Rotation paths and how fast each direction turns (degrees each step)
Each turn is a multiple of 5 degrees from 10 to 175, or 0.
Each row of a path follows its step; steps can be skipped.
path 1
step 0: [ 34   0   5 -24  28  10  -9 -15   1  -7  11  -3   5  -1  -4  46  14  25
   8   3   5   9  18  16  -1   2 -27  14  19   5   1 -31 -11   4  12 -10
 -15   0  20  -9  12  37]
step 1: [-13 -30  -8 -14   5  -4  -4 -23   2  13  -6  22  -8 -15 -14 -22  22 -10
   9   3 -14  12   5  15 -17   8  31  29  -9   4   5   6  11 -25  17 -20
  11 -30 -24 -36   9  12]
step 2: [ -7 -20  -3 -18  14   1  11   1   5  -5   9   7  -7   2 -15  -2  21  16
 -13  -1  12  19  14   4  46 -10  -7 -34 -23  15 -15 -17 -33  13  -6  14
 -37 -13 -10 -11 -17  17]
step 3: [  0  -2   2  22 -18  -8 -24  -6  -4  22  11  20 -12  -8 -21 -21  -9  20
  -5  48 -10  -9   8   8  12  12  -9   6  28   3  -8  -1 -15  22  11 -21
  17  13 -20 -34  22  -1]
step 4: [  2 -12  18   1  26  13  15  -8  -5  13   9 -26   2   7 -16 -16   8 -25
  -9  14  -6  25 -23  11  11  -5  -9   8   4  38 -14   8   1  -6 -56  17
   1   9 -17  -8 -13   4]
step 5: [  1  12  27   5   5  -5 -11  40  -1  -9   6  -5 -18 -18  -9 -19 -47   7
  12  -3   6  33  13  13   0 -23  11  10  12   4 -11   8   1  40  11 -27
 -19  -6   2  -4   2  -5]
step 6: [ 24 -23  32 -13  -6  10  18  -7  20   0 -15   9  22   1  31 -14   5   4
   3  18  32  -8 -13 -30  -8  -2 -16   8  -1   4 -21  10  14  16 -35 -26
  24  -5  -3  -9  -1  11]
step 7: [-17  -5  27   8  -9  11 -32  13  23 -22   1   0  12   1 -13 -32  -3 -12
  -8 -37  -5  13   7   4  -7   5  23 -28  -3   5 -31  36  -4 -12  11  -1
   8  25   2  14  -1  11]
step 8: [ 18  26  30  -2  -3 -29   9   8   0 -11   6   0   8  12   8   8  27  28
  -6  -9  40   1  20 -13 -12 -24 -27  -9  17  23  16   6 -21  -8  -2  -5
  16  11  10  -3  14 -27]
step 11: [ -9   5  21  20  -2 -17   1  -6  27 -21   0   7   0   0  34  -3 -12  28
  -7  13 -26 -27  -5   4  32   2   7   1   6 -20  35 -19   3  14  14  -5
  10   5 -21  30  23   1]
step 12: [  1   0  -4 -15  12  -9 -10 -19  -1   0  12   2  22 -32   4   6   1  -3
  11 -10 -18 -12 -18  16  26  16 -30  23   7 -24 -17  15   3 -39 -27  20
  17  15  25   3 -18 -16]
step 13: [ 12  33  -8  -6  -5   2  11  12  27 -12   5 -25 -41  -3  24 -16  -2  20
   0 -13 -25   5   8  35 -18  -5  10  17   9  -3   2  -7 -15 -18  17  12
  -8 -26 -17  20 -14  -8]
Speeds:
[  2  -4   3  -5   2   5   2  -8   9   3  -5   4  -9   0 -11   4  -5  -6
  -2   5   0   7   1  -4   7  -1   1  -2   1  15  -5   6  -1   7   3  -3
   2  -2   4  -6   7  -1] | 20
[ -1   5  -4   1  -1  -1  -6  -1  -8 -12  -5  -2   3  -2  11   3   4   1
   8   4   4  -2   5  -4  14  -3  -7   3   3   4  -3  -3   3  11   6  -4
  -2   1   0  -4   4  -4] | 125
[ -1  -5   2  12  -2   2  -2   9   0  -6  -4  -7   4   3  -9  -1   3   1
  -5   1   5   1   7  -7  -3  -7   2   2  -1  -2   1   9  -1   9 -10  -6
  11   0   3   2  -6   0] | 25
[-9 -3 -1  1 -7 -3 -2 -4  1  2  8 -6  1  3 10 -2 -9  4 -2  4 -5  2 10  1
  0 -2 15  0  7  6  0 -2  3  0  4  5  5 -2  8 -1 -3  8] | 175
[ -6   6  -2   2  -3   0  -6  -4  -1   3  -4  -2 -10   2  -5   0   3   5
   5   1  10  -7  -6  -7  -3  10   6   3  -2   1   6   5   7   4  -5   6
 -12   0   9   3  -1   3] | 0
[  1  -4  -2 -11   4   1   5   3  -3   0  -2   6   1  -2   3  -6  -6  -4
  -1   3   8   0   2  -9   0   0   8   7 -10  -2   2  -3  -1   4   7  -8
  -3  -9  -4   6 -11   3] | 85
[-9 -6 -7  5  9 -3 -1 -5 -1  5  7  7 -2 -7 -9 -3  2  4 -4  3 -1 -4  6 -3
 12 -5  2  0  3 -1 11 -7 -3 -1 -5  5  0 -1 -8  2  2 -4] | 45
[  3   7  -1   2   1 -10   5  -5  -2  -4   0   2  -4   4  -3  -3  -8   4
  -1  -7   1  -7   3   1  -7   5  -4  -2   5   1  -2 -10 -10   9  -5  -7
   4  -8   3   3   8   6] | 135
